One turn sends every row of this set to another row. A few are shown first. Where does it send the rows asked after them?
Z958: [ 20  14  34  13 -18   5  19 -47 -19 -18 -12  45   8 -21  17]
Z628: [ 44 -47 -54  10   3  16  27  -3 -24  -7  22 -17 -41  -4   5]
Z784: [  1   0  50 -32 -14  26 -13 -25 -30 -48   2  28 -29  16 -18]
Z90: [  9  14  18   7 -19  -7  25 -20 -36 -12 -19  38  24 -12  54]
Z288: [ 50 -35 -43   7  16 -19   2   9   1  -7  15 -32 -46   4   1]
Z262: [ 37 -10 -20   6 -37 -16  62 -34 -44  11  17  17 -18 -25  16]
Z646: [ 21  22  33  -9 -41  -3   0 -58 -29 -24  -6  37  -4   3  42]
Z113: [ -6 -27  19 -30 -34 -14 -24  -1 -41 -16  47  36  -3  53 -48]
Z961: [ 38 -14 -31 -15 -35 -33  53 -17 -28  24  15 -17 -21 -18  21]
Z150: [ 15  34   7 -64 -20   7   3  13 -54   8  -9  42  -6  22  37]
Z669: [ 43  40 -11 -42  13 -12   6  -5 -14  10 -20  11 -23  -1  55]
Z623: [ 12  10 -14 -65  -8 -12 -19  16 -19  20  -2  -4 -49  18  53]
Z749: [ 18   7   5 -41 -19  16 -35  16 -48  17  11  67  31  43   5]
Z33: [-14 -15  31 -40 -47   1 -17  -2 -35  -9  34  26  -1  56 -40]
Z290: [  1  14  32 -31 -30  25 -20 -24 -18 -52  12  38 -21  55   4]
Z151: [ -3 -11 -17 -20 -31  13 -10   4 -18 -22  23  27 -14  82 -43]
Z235: [ 13   8  38 -19  -7  14   1  13 -46 -13  19  44  43  26  46]
Z293: [  5  -2  40  17 -36  -2  13 -40 -36 -24   5  35   4  -1  50]
Z17: [ 52 -13 -14 -12 -46 -24  26 -48 -45   0  -7   8 -23 -31  29]
Z752: [  8 -35 -40  36   6  15 -17 -10 -10  10  14  -6  -4  53 -21]
Z376: [  0 -12  48 -12 -17  24  -3 -10 -16 -60  29  38 -14  35   6]
Z989: [-21 -14   9 -11 -28   0 -15 -17 -41  -3  24  12 -20  70 -48]
Z842: [ 18 -32 -23  30   1 -24 -36  -4   6   9  30   9   4  51 -36]
Z538: [ 20 -29  -2   2 -41 -26  37 -29 -55  -3  -1  -6 -29 -28  37]
Z751: [ 16 -30 -16 -32   1 -42 -21   7  -7  10  54  27   6  28 -57]
Z696: [ 30 -54 -41  14   0 -15  15  -1 -18  -8 -12 -24 -32 -18   1]
Z188: [ 16 -26  22 -50   5  12 -19  18 -24 -31  52  45  24  33 -16]
Z161: [  2 -10  44 -38 -12  25 -16  -1 -38 -55   8  46  -1   5  11]
Z284: [ 62 -13   9 -19  -8  27 -17  37 -12  13  15  57  32  27  26]
Z53: [  5   1  52 -43 -24  31  -9  -6 -21 -45   2  31  -7  -2  18]
Z68: [ 30 -16 -32   6  17 -53 -27   3  17  30  12  -7 -18  -2 -18]
Z930: [ 38   3 -10 -14   2 -34  -2  17 -20  19  -9 -31 -47 -23  36]
Z383: [-10 -27   7 -10 -24  -8   8   4 -14 -32  40  25 -12  65 -52]
Z676: [ 56 -29 -11 -37   6  13 -57  13 -22   8  38  44  10  36 -25]
Z843: [ 31   0 -25 -11 -28 -41  58  -8 -45  11   3 -12 -29 -12  32]
Z772: [ 18  21  24 -21 -28 -19  24  11 -60  18   0   3  -8   3  63]
Z121: [ 76 -21 -32 -38   2 -36 -28  -8 -16  31  44  11 -21  26 -27]
Z777: [ 48 -47 -45  -4   7   0  -1   8   8  -1  23 -33 -31   8  -6]
Z679: [ 28   5 -12 -38  24 -40 -39 -25  17  25 -16   1 -12  13  25]
Z738: [ 64 -46 -60   2 -13  -7  13 -14 -21  -1  -8  -6 -23 -16  -2]
Z584: [  5 -44 -38  32  -1 -19   3   2   5  -1   4   0  -2  38 -44]
Z370: [ 28 -38 -66  18 -11   2  -6   5  -7   5   3  12   2  48 -36]
Z761: [ 66  20 -31 -17  10 -49  -3 -25  -2  39   9  -1 -15  10  17]
Z297: [  8 -35 -18  19  -6  -2 -37  -1   7  16  25   4  18  59 -35]
Z69: [ 16  13  -8 -31 -43  -1   0  32 -38  44  12  40  -2  40  51]
Z713: [ 79 -35  10 -68  -3  -9  -6  15 -17  -1  33  34  12  18 -23]
Z688: [ 52 -12  -2 -52  -2 -64 -11 -30  -7  35  15  19  17  24 -26]
Z587: [ 16  15  19   4 -26  -6  28 -31 -14   2 -15  26  20 -25  49]

Z628 goes to Z262
Z713 goes to Z688
Now find these:
Z646 goes to Z290
Z777 goes to Z961
Z188 goes to Z751
Z696 goes to Z538
Z90 goes to Z161
Z761 goes to Z669

